In the rows, 128 means zero.
Rotation paths and how fast each direction turns (degrees each step)
Each turn is a multiple of 5 degrees from 10 to 175, or 0.
Each row of a path follows its step; steps can be skipped.
Rotation 1:
step 8: [141 123 130 122 128 129 138 134 136 137 121 120 146 119 127 128 136 133
 132 117 130 129 134 113 142 129 126 130 119 133 135 134 120 141 142 132
 124 115 116 133 130 122 136 131 127 111 136 143 125 134 126 122 125 136
 132]
step 9: [121 124 133 132 120 138 127 127 131 133 116 130 131 125 123 132 122 131
 122 122 125 127 130 124 135 127 139 133 117 131 136 121 117 124 150 124
 115 121 122 132 152 121 134 130 133 132 140 106 132 125 129 129 142 126
 124]
step 14: [134 121 129 131 126 134 120 142 119 134 112 137 136 121 134 122 118 137
 130 130 133 122 138 119 135 141 123 133 132 127 139 132 126 122 139 132
 135 117 119 122 137 124 125 135 142 140 124 111 119 145 122 132 127 131
 127]
step 15: [132 129 132 132 131 133 124 114 112 124 127 119 115 132 129 134 120 137
 122 130 133 113 138 117 135 141 146 128 121 130 128 135 129 122 140 125
 129 121 116 118 123 117 127 132 135 114 128 120 124 123 137 121 121 141
 139]
step 17: [121 126 126 137 116 145 139 141 146 129 126 133 125 132 124 126 126 146
 105 135 139 129 124 119 141 130 129 126 124 131 139 130 119 141 133 135
 125 133 126 131 125 132 121 134 125 128 140 128 130 122 119 118 126 134
 122]
step 22: [126 130 125 127 122 136 130 132 133 121 122 121 137 135 121 141 110 147
 113 130 132 128 137 123 133 137 126 126 127 118 125 127 138 140 127 118
 124 137 121 137 137 121 126 121 141 133 132 105 133 126 121 131 137 132
 118]
step 24: [125 135 126 123 141 138 134 142 119 135 121 113 120 122 116 134 128 122
 120 135 127 122 136 122 125 132 132 126 130 137 135 136 137 131 133 131
 123 111 133 131 138 132 108 136 129 105 130 130 125 119 120 135 118 127
 126]
step 29: [132 138 134 125 141 142 130 139 131 143 127 126 129 120 126 137 138 133
 122 122 121 127 124 128 121 132 127 122 127 128 144 129 118 141 133 130
 116 126 124 148 134 132 141 138 129 120 129 122 114 115 116 128 132 139
 121]
step 33: [138 132 126 138 141 125 135 123 134 137 130 130 124 140 129 130 120 144
 130 132 134 128 136 113 140 137 146 118 123 131 130 144 126 135 134 121
 130 116 132 127 127 125 134 137 124 113 129 127 116 116 138 123 122 124
 137]
Directions:
[131 125 128 130 125 128 130 128 125 125 126 128 132 126 131 127 128 127
 129 131 131 126 127 129 125 127 128 127 127 126 129 128 131 125 125 123
 126 129 125 127 126 128 130 128 129 127 127 123 126 126 125 124 124 126
 127] -> 90
[126 131 124 125 126 126 126 130 128 128 131 131 126 127 129 127 130 128
 127 129 127 127 129 130 129 126 130 125 126 134 130 126 129 130 125 129
 127 126 131 127 126 129 122 128 124 129 127 126 129 128 126 127 124 123
 125] -> 55
[132 128 125 129 130 129 127 131 129 129 129 129 123 131 127 126 128 129
 125 129 132 128 128 127 128 126 131 125 129 126 130 128 125 125 128 131
 128 130 130 126 124 127 130 129 132 134 127 127 128 129 130 126 124 130
 131] -> 20
[125 126 126 125 132 126 128 125 130 129 129 130 129 134 129 131 129 126
 127 123 129 125 125 128 129 127 129 130 128 126 130 129 129 129 128 127
 121 129 129 126 127 127 129 128 127 131 124 125 126 125 125 129 131 127
 129] -> 110
[126 129 133 127 130 128 131 126 128 128 127 123 127 129 130 127 127 130
 127 128 129 123 131 128 126 128 129 126 135 130 129 131 128 130 127 130
 128 130 126 131 127 129 124 128 129 131 127 128 130 128 127 126 128 127
 123] -> 10
[132 125 127 125 131 129 126 127 128 127 131 127 129 128 128 129 132 127
 130 127 132 130 130 129 130 123 128 131 129 129 129 126 129 127 129 132
 130 131 131 131 134 130 127 128 131 124 127 126 125 130 125 126 127 129
 126] -> 140
Rotation 2:
step 1: [126 127 123 133 111 121 140 128 132 122 118 132 123 126 140 123 122 126
 144 138 126 137 129 114 137 124 143 130 130 126 131 128 120 130 116 135
 121 135 151 127 125 140 135 121 135 131 122 137 125 118 117 129 126 122
 131]
step 4: [135 137 114 128 127 130 116 125 134 116 123 137 140 130 147 118 130 139
 130 140 133 134 118 123 132 136 123 136 120 129 125 123 120 125 109 137
 124 137 135 132 133 123 130 120 139 131 131 128 126 117 140 127 139 135
 125]
step 6: [126 119 129 120 110 128 105 128 124 122 125 124 126 126 141 121 132 124
 120 124 134 126 130 117 117 126 126 130 124 136 121 132 133 144 134 136
 117 125 128 126 134 142 126 120 126 122 126 140 105 121 124 131 130 133
 126]
step 7: [124 135 132 142 124 131 125 141 131 132 126 135 128 135 141 128 127 123
 129 137 141 130 123 118 118 136 129 128 111 121 115 136 109 130 130 117
 137 134 139 124 130 125 123 122 128 133 137 133 114 114 116 133 134 130
 136]
step 9: [122 120 132 142 124 116 122 129 124 126 120 123 121 129 122 135 133 121
 126 121 129 139 120 127 126 128 133 135 125 130 127 127 130 123 118 142
 119 138 126 122 132 131 134 139 145 135 121 150 111 110 129 123 137 120
 130]
step 26: [116 129 125 133 112 118 123 125 128 136 142 136 122 131 135 121 122 121
 121 143 126 139 132 117 119 132 131 125 124 129 122 134 123 129 133 128
 124 134 133 130 139 123 117 124 114 146 136 138 117 112 116 132 129 120
 126]
step 27: [128 122 120 133 130 130 132 128 148 126 117 136 129 131 143 122 133 114
 126 134 134 132 130 116 123 128 118 122 128 128 139 131 120 120 125 134
 118 122 138 119 124 134 140 129 136 137 132 130 100 124 126 132 125 122
 135]
step 28: [131 115 123 139 125 128 128 122 124 133 122 105 108 142 134 129 126 129
 135 132 127 134 125 123 122 130 136 125 119 131 131 127 119 125 116 137
 130 139 143 124 125 117 136 137 135 123 118 136 121 115 123 124 139 123
 130]
step 31: [143 123 117 123 128 126 138 119 135 124 121 130 125 138 143 119 132 138
 119 132 129 129 117 111 121 132 128 130 112 141 113 117 119 135 119 136
 116 120 135 127 137 134 135 134 124 128 128 136 130 126 129 137 133 121
 128]
Directions:
[132 130 128 127 131 126 130 126 126 125 128 128 130 131 125 129 126 131
 125 126 126 132 127 129 127 127 131 130 130 127 131 128 129 125 128 128
 129 127 128 128 129 125 125 127 132 125 128 132 127 129 133 128 132 129
 132] -> 55
[127 131 128 124 126 130 130 129 131 125 131 126 131 133 129 127 128 129
 124 129 128 127 123 127 130 129 127 131 125 129 128 129 131 130 126 129
 128 130 126 125 130 130 125 129 128 123 125 123 130 127 128 127 125 130
 129] -> 40
[125 125 131 122 128 126 126 126 127 129 127 129 128 131 127 131 131 124
 128 130 127 128 133 130 126 127 126 131 127 127 126 128 130 132 127 128
 130 129 126 131 130 127 124 131 130 129 127 132 127 128 128 126 128 127
 125] -> 110
[129 129 129 127 128 130 126 132 124 129 123 130 131 125 129 129 127 131
 129 123 133 129 129 124 130 130 126 129 127 133 128 125 127 132 128 126
 129 129 127 128 126 130 124 129 129 128 129 130 130 128 127 127 131 131
 129] -> 25
[129 132 130 125 125 132 121 129 127 128 126 128 130 130 128 131 128 132
 130 132 126 126 128 128 127 126 130 129 129 125 129 129 130 124 129 127
 124 127 130 131 127 130 128 128 128 129 130 127 126 123 128 126 128 128
 129] -> 20
[127 128 128 129 123 122 124 129 126 132 129 126 125 126 125 127 130 133
 124 126 128 127 127 127 127 129 127 128 128 126 131 126 129 127 133 128
 127 131 123 126 131 128 129 128 127 126 127 129 127 128 128 129 128 127
 127] -> 110
Rotation 3:
step 5: [126 123 126 149 130 123 127 113 125 107 136 126 129 125 138 125 135 132
 138 120 114 127 127 135 135 130 118 129 140 136 124 129 132 123 123 140
 119 138 132 135 112 139 126 132 126 121 124 140 124 142 139 126 130 122
 144]
step 12: [134 122 141 132 131 124 141 126 128 136 139 147 134 124 137 126 132 119
 136 135 126 124 132 117 141 123 117 129 130 129 116 121 129 131 137 144
 123 118 129 115 125 115 137 106 124 125 131 128 125 119 137 128 130 120
 143]
step 13: [113 130 138 133 126 124 125 121 132 108 130 138 121 121 130 138 140 125
 152 125 131 128 118 135 136 125 120 131 146 131 123 135 139 122 121 136
 114 133 126 130 118 130 133 130 124 128 128 139 116 124 129 123 129 118
 143]
step 18: [117 119 136 133 140 126 126 128 117 136 129 134 123 143 123 129 133 126
 145 132 132 126 135 134 130 122 125 132 131 122 131 131 134 116 123 154
 131 141 132 126 109 132 129 123 114 128 129 134 131 125 137 132 116 112
 142]
step 20: [124 133 135 137 138 135 139 112 133 136 140 134 142 121 133 126 134 117
 120 132 111 127 129 126 119 130 120 127 128 120 120 126 130 127 142 153
 117 119 126 122 131 133 133 110 123 121 127 133 131 125 135 125 133 127
 143]
step 22: [137 120 132 141 120 119 128 120 137 131 124 127 129 139 125 130 127 117
 142 114 109 116 123 131 146 128 123 121 133 128 123 124 117 112 126 138
 130 132 125 131 111 121 135 123 115 117 135 137 122 132 134 128 135 122
 138]
step 26: [110 131 142 143 132 125 134 115 123 131 134 132 122 144 117 124 134 127
 135 129 107 124 130 141 128 120 132 141 141 122 129 132 132 122 128 139
 126 132 131 130 114 144 124 132 113 121 128 132 133 130 143 126 124 124
 130]
step 33: [132 121 127 129 128 119 129 121 134 122 145 135 137 128 136 118 121 118
 134 124 127 118 134 122 138 130 111 135 129 129 121 133 129 117 133 137
 116 143 117 128 120 124 150 121 125 119 134 118 123 136 139 122 128 127
 147]
step 34: [118 126 139 146 126 113 126 118 129 109 128 144 124 146 122 135 131 130
 145 126 121 124 121 127 131 123 128 138 135 129 131 140 132 131 127 145
 136 138 132 135 126 132 136 131 121 127 129 130 134 120 149 129 121 125
 129]
Directions:
[127 128 132 127 129 128 129 124 130 127 131 132 129 127 130 131 131 131
 126 132 130 129 130 128 127 126 124 131 128 126 130 128 126 131 128 130
 133 128 131 130 124 127 125 132 126 129 125 129 129 128 127 124 125 130
 129] -> 135
[129 124 127 128 130 130 126 127 130 130 131 127 126 127 125 128 126 129
 126 125 126 131 131 126 127 124 133 127 131 126 129 124 123 127 128 131
 126 130 127 128 124 131 131 126 129 132 126 131 128 129 128 128 129 130
 133] -> 170
[124 127 128 127 129 127 125 127 130 127 129 129 131 128 128 128 130 131
 129 130 126 127 128 129 129 133 132 125 127 130 128 130 126 127 123 125
 127 125 130 132 124 126 129 123 129 130 130 127 127 132 125 128 125 128
 127] -> 135
[126 127 128 131 126 129 130 128 126 128 129 128 129 129 132 128 132 127
 125 129 124 130 128 129 125 123 133 125 128 131 129 128 128 131 131 127
 129 127 131 125 129 131 126 126 126 129 131 125 131 127 132 130 126 127
 129] -> 125
[127 128 126 128 129 130 132 124 129 131 125 127 127 128 128 132 126 130
 131 130 129 127 128 130 128 130 131 130 129 124 128 126 124 127 127 128
 133 126 128 127 130 125 126 126 130 128 128 124 131 128 131 134 130 127
 126] -> 90
[126 126 126 129 130 127 126 128 127 131 123 125 124 125 127 128 130 128
 128 130 126 131 130 126 129 128 125 125 126 131 130 127 129 128 129 132
 130 127 125 134 124 129 124 130 126 126 131 125 125 128 127 130 129 129
 128] -> 85
[130 126 128 131 124 129 129 127 129 129 129 126 131 126 129 128 124 128
 129 126 130 125 129 130 129 125 124 126 123 127 127 127 124 130 128 129
 126 124 128 129 125 128 126 125 130 127 134 130 130 124 127 127 127 129
 126] -> 140
